Here is a table of points, one per row:
[ 1.5  0.4  0.7 -0.1  0.7 -4.4 -0.3 -1.2  1.9 -0.1 -1.  -1.2 -0.1  0.3 -0.7  0.3 -0.7  0.9 -0.4  1.3  0.1 -0.8  1.1  0.2]
[-0.5  1.4 -1.7 -0.7  0.4  1.1  0.9 -0.4  3.3 -0.4  0.6  0.6  1.2  0.  -0.1  0.8 -1.  -0.9 -1.1  0.5  0.4 -0.4 -0.4 -0.2]
[ 0.8  1.  -1.3  1.5 -1.9  0.5  0.6  1.6 -3.  -0.6 -2.3  1.5 -0.4 -0.1  0.5  0.8  0.8 -2.2  0.5 -0.4 -0.5 -1.6  1.6  0. ]
[ 0.5  0.4 -0.6 -0.4  1.1 -0.4 -0.5  1.7  0.  -0.5 -0.4 -0.5  0.2  1.   1.  -0.4 -0.7  0.1  0.3 -0.8  2.7 -1.1 -1.2  0.9]
[ 0.  -1.3 -0.1  0.4  0.6 -0.1  1.6 -0.4  1.3 -0.4 -0.1  1.  -0.3 -0.5 -0.2 -0.2 -0.7  0.9  0.8  1.  -0.5  0.4  0.2 -1. ]
[-1.   0.2  1.5 -0.9 -1.3 -1.1  1.4  0.   0.4  0.7 -1.1 -0.3 -0.5  0.2 -0.9  0.3 -0.5  2.3  0.1 -0.9  2.3  1.   0.1 -0.8]
[ 0.   0.6  0.9  0.7  1.6 -0.8  0.4 -0.3  0.2 -0.4 -0.8  1.1 -0.7 -1.2  0.1 -0.8  1.8  0.9 -0.8  0.3  0.   1.   0.1 -0.6]
[-0.3 -0.2 -1.7 -0.1 -0.8  1.7  2.6  1.1  0.2 -2.9  2.6  1.   0.   0.4  0.   2.6 -0.4 -0.9  1.  -0.2  1.8 -2.4 -1.9 -1.4]
[-0.9  0.7  1.2 -0.3  2.3 -0.6  2.4 -0.5  2.2 -0.4 -0.4  2.6 -0.2  1.4  0.3  0.9 -0.3  0.1  1.7 -1.4 -0.3  0.8 -0.5  0.3]
[-0.1  0.6  2.4 -0.2  1.  -0.2  0.3 -1.5 -1.2 -1.4 -0.3  0.1  0.6  0.2 -0.4 -0.3  1.6  0.  -1.   0.4 -0.4  1.2 -0.9  0. ]
[-0.4  0.5 -0.4 -0.6  1.2 -0.5  0.5 -1.   1.6  1.4 -0.8  0.2 -2.8  0.5  0.5 -0.6 -0.6 -0.4  0.5  0.5  0.2  0.  -0.9 -0.3]
[ 0.5 -1.5 -1.1 -0.1  0.6  0.6 -0.2 -0.5  1.3 -1.1  0.3 -2.6  1.1 -0.4 -0.6  0.4 -0.5 -0.5 -1.2 -1.7  0.3  3.4  0.5  0.1]
[-1.5  1.9  0.3  0.1  0.1 -1.9 -0.1 -0.8  2.9  0.4 -0.2  0.   0.3 -6.4  1.4 -1.5  0.2  1.   1.2 -0.3  1.2  0.1  0.3 -0.4]
[-0.7 -0.1  0.4 -0.3  1.1 -0.8  1.1 -0.5  2.3  0.7  0.8 -5.   0.5  0.4  0.1 -0.9 -0.2  0.3 -0.6 -0.2  0.9  2.1  0.   0. ]
[-0.2  0.6  0.4  0.  -0.7 -0.5 -0.7 -0.9 -0.3  0.5  0.1 -0.8 -0.7 -0.1  0.4  0.3 -0.4  0.4 -0.2  0.2  0.3  0.7  0.7  1.2]
[ 0.1  0.2 -0.1  0.  -3.  -0.4 -0.7 -0.5  1.1 -0.9  1.2 -2.   0.5  1.1  0.4 -0.4  0.5 -0.3  0.2 -0.2  0.1 -1.6  0.1  0.5]
[ 1.3 -2.9  0.5  0.   0.  -0.3  1.  -0.2 -0.6  0.2 -0.1  3.1 -0.2  0.   0.4 -1.3 -0.9  0.  -0.1 -0.3 -0.8 -0.5 -0.8 -0.9]
[-0.3  0.4 -0.8 -0.5  0.7 -1.6 -0.1 -0.4 -1.5  0.6 -0.2 -2.9  1.3 -0.1  0.5  0.3  0.8  0.4  0.4  1.6  0.2  0.1 -1.1 -1.9]
[-0.8 -0.1  0.4  0.2  0.2  0.  -0.4  2.1 -1.6  0.6  0.5  0.9 -0.1  0.   0.2  0.2 -0.8 -0.8  0.3 -0.4 -0.9  0.3 -1.2  1.3]
[ 0.5  1.7  1.7 -0.3  0.4 -0.3  0.4 -1.8 -1.1  0.6  0.7 -2.   0.1 -0.2 -0.8  0.3 -1.6  0.8 -0.3 -0.8 -0.3 -2.3 -0.4  0.3]
[ 0.4 -0.6  2.5  0.4 -1.1 -1.  -0.4 -0.2 -0.4  0.2 -0.4  0.1 -0.6  0.1 -2.8  1.5 -0.6  0.   1.1  0.5 -3.6  0.2 -0.8 -0.3]
[-0.6 -1.8  0.7 -0.2 -1.6 -0.3  1.  -0.6 -1.  -0.1 -0.5  0.8  0.1  1.3 -0.3 -0.8 -0.2 -0.7  0.2  0.1  0.4 -0.8 -0.4  0.4]
[ 0.4  0.2  1.1 -0.3  0.7  0.8 -3.6 -0.7 -1.5  0.8 -0.5  0.7  1.  -0.1  1.2 -0.3 -0.8 -0.6 -0.2 -0.3  0.7 -0.9  0.4  1.8]
[ 1.2  1.  -0.2  1.8 -0.3  2.  -2.3  0.7 -2.2 -1.4 -4.7 -0.6 -3.3  0.2  0.5 -0.9  1.5 -1.4  1.1  0.8 -0.2  0.6  1.1  0. ]
[ 0.8  0.3  0.8 -0.1  1.7 -0.2 -1.4  0.2 -1.4 -0.5 -0.4  0.8 -0.3  0.2  0.4 -0.5 -0.5  1.8 -0.1 -0.5  1.2  0.1 -0.3  0.1]
[ 1.2  1.3  0.  -1.2  1.3 -0.2 -1.3  0.   0.1  0.8 -0.7  0.6  1.7  0.6 -0.3 -0.3 -1.3  1.4 -0.7 -0.1 -1.2  1.3  1.2  0.5]
[ 0.3  0.5 -1.1 -0.3 -0.5  1.3  0.5  2.5 -1.9  0.   0.5 -1.7  0.4  0.3  0.7  0.3  1.1 -1.   1.1  1.4 -1.  -0.2  1.3 -2.6]
[-0.8 -0.8  0.3  0.  -0.5 -0.2  0.9  0.4  0.9  0.1  2.1  1.7 -1.5  1.  -0.7  1.  -0.1  0.6  1.7  1.5  0.   0.1 -0.7  0.5]
[-1.6  0.2 -0.2  1.8  0.5  1.8 -1.4 -1.2  0.6  1.7 -0.1 -0.6  1.2 -0.1  0.4  0.1  0.2  0.5 -0.7 -0.6 -0.5 -1.1 -0.5 -0.1]
[-0.1 -0.7  0.9  1.5  0.7 -0.5 -0.2 -0.2  1.6 -0.1  3.   1.2 -1.   0.2 -0.2  0.4 -0.8 -1.1 -1.  -0.1  0.4  1.5 -1.1 -0.2]
[ 0.3  0.8 -1.2 -0.4  0.7  0.5  1.6 -0.7 -0.4 -0.5  0.  -0.7  0.  -0.4  0.3 -0.8  0.   1.6 -0.4  0.  -1.9 -0.2 -0.2  0.2]
[ 0.1 -1.4 -3.2 -0.2  0.2 -0.5 -0.1 -0.2 -1.7 -0.1  1.1 -0.2 -0.4  0.2 -0.1  0.   0.9  1.1 -0.4  0.3  1.   2.3 -1.3  2. ]
[-0.4 -0.2 -0.9 -2.3 -0.6  1.   0.2 -0.7  1.7 -1.5 -1.4  1.7  0.1  0.4  0.  -0.3  0.6 -0.7  0.6  0.1 -0.6  0.2 -0.1 -0.5]
[ 1.8  0.5  0.  -0.2 -1.4  0.4 -0.7  2.6 -1.1  0.9 -1.  -1.4  0.5 -0.2 -0.1 -0.5  1.2 -2.7 -2.5  1.   0.2  1.5  0.7 -0.3]
[ 0.6  0.4 -1.5 -0.2  0.4  0.3  1.4  0.5  1.7  0.2  1.2 -0.1  0.4 -0.3 -1.4 -0.5 -0.2  0.3 -0.2 -0.5  0.1 -0.6  1.  -0.1]
[-1.2 -1.2 -0.3 -0.3  0.8 -0.2 -1.1 -0.9 -0.9 -0.4 -1.4  0.   1.9 -0.4 -2.6 -0.5  0.9  0.4 -0.3 -0.3 -0.2  0.4  0.5  0.4]
[-0.5 -0.4 -0.7  0.  -0.1  1.1 -0.8 -0.7  1.2 -1.2  1.1 -0.6  0.3 -0.1 -0.3  0.1 -0.4  0.7 -1.7 -0.4  0.3 -1.   0.7  0.2]
[-0.5  0.4  0.4  1.6 -2.8 -2.6 -0.5  0.4  0.9 -0.3 -0.3  0.2  0.7 -0.1 -0.2 -1.   0.   0.5  0.8 -0.1 -1.   0.5 -0.3 -0.4]
[-0.2 -0.1 -0.5  0.6  0.4  0.9  0.3  0.4 -1.9 -0.4 -0.3 -0.6  0.3  0.   0.2  0.6 -0.3 -1.4 -0.5  1.1  0.2  0.3  1.9  0.9]
[-1.7  1.5  1.9 -0.5 -0.2  0.5 -0.6 -0.1 -0.6 -1.6  3.7 -1.3 -0.6  0.6  0.5 -0.3 -1.  -0.5  0.   0.   0.   0.3  1.4 -0.6]
[ 0.7 -1.1  0.1  0.1  1.4 -0.2  0.3 -0.7 -0.6  2.3 -0.4  0.2  1.3 -0.5 -0.1  0.4  0.1 -1.   1.8  1.2 -0.5 -0.8 -0.5  1.1]
There is one direction along which these points spread out most. Take the direction at right angles to it along which they spread out most. Go by this last direction. How far along it is each point below, from 0 to 99? 50 is the average, and the first point above lies past it. One standard deviation of the points above along it is 16.
[ 0.5 -0.7  0.2 -0.7 -0.6 -1.1  1.  -1.  -0.8  2.1  0.5  2.   0.   0.6  0.5  0.2  0.2  0.5  0.8 -0.2  0.5  1.   0.9  0.6] 43
[-0.2  0.4 -0.3 -0.4 -0.5  2.7  3.2  0.7 -0.9 -0.2  1.8  1.6 -0.8  0.7 -0.3  1.4 -1.  -1.9  1.  -0.5  1.2 -1.1  0.5 -1. ] 6
[ 0.8 -0.9 -0.9  0.   0.4  0.8 -1.7 -0.9  0.3  0.2  0.  -0.1 -0.6  1.6  0.2 -0.2  0.1  1.4 -0.1 -0.3 -0.8 -0.1  0.2  0.1] 52
[-0.7 -0.2  1.8  0.3 -0.6 -1.2 -0.9  1.1 -1.2  0.6 -2.2  1.6  0.   0.7  1.7 -0.1 -0.6  2.5 -0.4 -0.9  0.2  0.4  0.1  0.5] 57
[ 1.5  0.2 -0.2  0.6 -0.4  1.8  0.4  1.8 -2.9  0.3 -0.5  0.4  0.1 -0.3  0.8  0.3  2.1 -0.3 -0.9  0.5 -2.  -2.5  1.9  0.4] 43
[-2.4  0.8  0.1 -0.3 -0.3 -2.9 -3.8 -2.1  1.6 -0.4  0.7  1.5 -1.3  1.3  0.3  0.7  2.4  0.4 -1.5  0.5 -0.8 -2.9  0.2  0. ] 53
[ 0.6 -0.6 -0.5  1.   2.8  0.  -0.5 -0.3 -0.9 -1.   0.5 -2.6  0.4 -0.2  0.  -0.9 -0.2  0.6 -0.1 -0.8  0.1  0.9 -0.5 -0.7] 67
[ 0.3 -1.8 -0.8 -0.4  0.   1.4  1.5  0.8  0.9  0.   1.7 -0.4  0.   0.5 -0.7  1.3  0.4 -1.5  0.1 -0.5  1.  -0.1 -2.3  0. ] 24
[ 0.2 -0.9  1.  -0.2 -2.2 -0.3  0.6 -1.1  0.1  2.4 -1.7  1.5  0.5  0.1  0.  -2.  -0.1  0.  -0.4 -1.5 -0.1  0.2 -0.1  0.2] 53
[-0.8 -1.1 -0.9 -0.1 -1.5  0.4  1.1  0.3  2.2  0.4  0.5 -0.4 -1.  -2.5 -1.4  0.3 -0.7 -0.2  0.1 -1.   0.6  0.2 -0.2  0.2] 42
[ 1.   0.5 -0.3 -0.8 -0.1  0.3 -2.1  0.   0.7  0.3 -0.5  0.9  0.7  0.7  1.1  0.  -0.6  0.   0.8  0.1 -1.3  0.9 -1.  -0.1] 51
[ 0.4  1.2 -0.7  0.5 -0.9  3.2 -0.7  4.2 -1.9 -0.3 -0.6 -0.5 -0.2 -2.7  0.7  0.4  1.3 -1.  -0.6  1.2  0.8 -1.   1.  -0.6] 47
